[[2 4 5 4 5 3 3]
 [2 4 6 4 5 3 3]
 [1 4 6 4 6 3 2]
 [0 5 7 5 6 2 1]
 [2 3 5 4 5 4 4]
 [2 3 5 4 4 4 4]
 [0 5 7 5 7 2 1]
 [1 4 6 5 6 3 2]
 [2 3 5 4 5 4 3]] Answer: 3

[[2361 3518 4332 4244 3199 3416 3889 4493 5226 5032 4589 5224]
 [4417 4396 4415 4496 4434 4424 4485 4453 4440 4459 4484 4523]
 [4417 4846 5170 3916 4455 4694 4047 4872 5631 4671 4113 4503]
 [7815 5451 4028 1696 6276 5749 5687 4032 2314 3547 4644 3413]
 [5773 4532 3677 5280 5175 4762 5348 3925 2596 3925 4868 4060]
 [3600 3708 3728 4917 3993 3792 4705 4078 3607 4490 4872 4759]] Answer: 4759

[[727 667 734 768 684 627 582 966 591 636 648 738 665]
 [564 627 219 745 726 638 605 988 785 656 523 745 778]
 [652 653 462 667 679 657 692 718 693 650 621 662 699]
 [751 680 755 702 630 578 648 854 583 586 589 704 644]
 [743 602 643 734 632 545 734 208 625 555 520 507 723]] Answer: 723

[[ -4  -2 -12 -19 -14  -9 -22]
 [ -9 -18 -11 -25 -22 -22 -32]
 [ -2  -8 -11 -19 -14 -14 -25]
 [ 14  28  -9   5  18  23   3]
 [ -3 -13 -12 -21 -15 -11 -24]
 [  1   0 -12 -16  -6  -4 -15]
 [  4   4  -9  -8  -3   1 -14]
 [ -4  -7 -12 -19  -9 -11 -20]
 [ -1  -5 -11 -18 -12  -8 -20]
 [-11 -21 -13 -29 -23 -23 -35]
 [  6   4  -8  -9  -1   4 -13]] Answer: -13

[[ 944  365  359  767 -439   77   90 -721  185]
 [-139 -427  190 -765 -145 -728  688   67 -444]
 [-523  541  473  717  274  757 -363 -423 -719]
 [ 331 -821 -104  -64 -560  -26  212   78 -288]
 [ 384 -750   10 -116  547  167  508  104 -175]
 [ 827  324 -501  227  197   97  244  741 -510]
 [  87  772 -159 -252 -155  552 -570  815   95]
 [-694 -694 -829  799  759  729  -22  -74  704]
 [-410 -795  854 -641 -185 -219  -75 -134  396]
 [ 361  846  117 -298  807  576  -56  206  742]
 [ 316  -13 -152  343  -83 -139  734  926  511]
 [ 530  660  797 -358  -57 -232 -263 -267  855]] Answer: 855
---
[[3430 3367 7176 6866 7250]
 [7493 2779 8070 7534 7789]
 [3722 6913 5018 5155 5361]] gives 8070

[[-16  21  19  22  23  22 -15]
 [-17  25  23  26  27  26 -17]
 [ 23 -27 -26 -29 -28 -28  16]] gives 23

[[30 56 80 38 38]
 [ 1 35 88 70 84]
 [21 12 49 31 53]] gives 88

[[ 638  870  255 -339]
 [ 520  -28  -60 -445]
 [ 617 -285  555 -749]] gives -60

[[329 684 803 341]
 [558 702 218   6]
 [ 67 152 691 693]] gives 218

[[  8  -8   9  29  12  28]
 [ 13  14   5  23  15 -14]
 [  2   8   4 -40   6   6]] gives 5
---
4	7	5	5	1	7	5 -> 7

-771	845	-980	574
-146	-514	-375	249
-> 845

504	-502	-852	-436 -> -502

3541	5115	5628	1971	3334	2582
4942	6862	7526	5695	3728	6300
3628	4675	2989	1341	5387	8585
-> 5115

2	58	17	86	82	35 -> 58

9590	9555	9347	9642
2432	2732	2412	2369
6702	7227	6472	6776
-> 9555

38	10	7	80	89 -> 10

72	79	45	52	34	16	60 -> 79
---
array([[154, 794,  11, 920, 132],
       [263, 212, 366, 192,   5]]) -> 366

array([[5323, 4738, 5980, 4897, 3949, 5485],
       [5292, 3202, 8503, 6542, 8279, 6205],
       [2463, 4524, 6933, 6586, 4837, 3395]]) -> 6542

array([[  3,  -2,   0, -29],
       [-11, -12,   9, -14],
       [ -5,   2,   9,  31]]) -> -12

array([[124, 163, 192, 122,  64,  93, 115],
       [ 98, 104, 127, 124, 136, 141, 125],
       [138, 112, 115, 169, 149, 108, 121]]) -> 136

array([[ 33, 459, 377, 339, 402, 513, 664],
       [ 97, 299, 550, 343, 820, 504, 552],
       [406, 190, 127,  17, 381, 413, 155]]) -> 820

array([[  5, -17,   9, -10, -17, -24],
       [ 32, -25,   5, -10,  -3, -35],
       [ 15, -30,  -7, -33,   1, -28]]) -> -10

array([[-22,  14,   9,  10, -15,   5],
       [-11,  -4,  26,   7, -25,   0]]) -> 7

array([[6, 3, 5, 4, 8, 4, 4],
       [5, 4, 4, 4, 8, 2, 3],
       [5, 2, 5, 3, 2, 7, 8]]) -> 8

array([[6, 6, 3, 5, 3, 2, 4],
       [1, 1, 7, 1, 7, 7, 7]]) -> 7
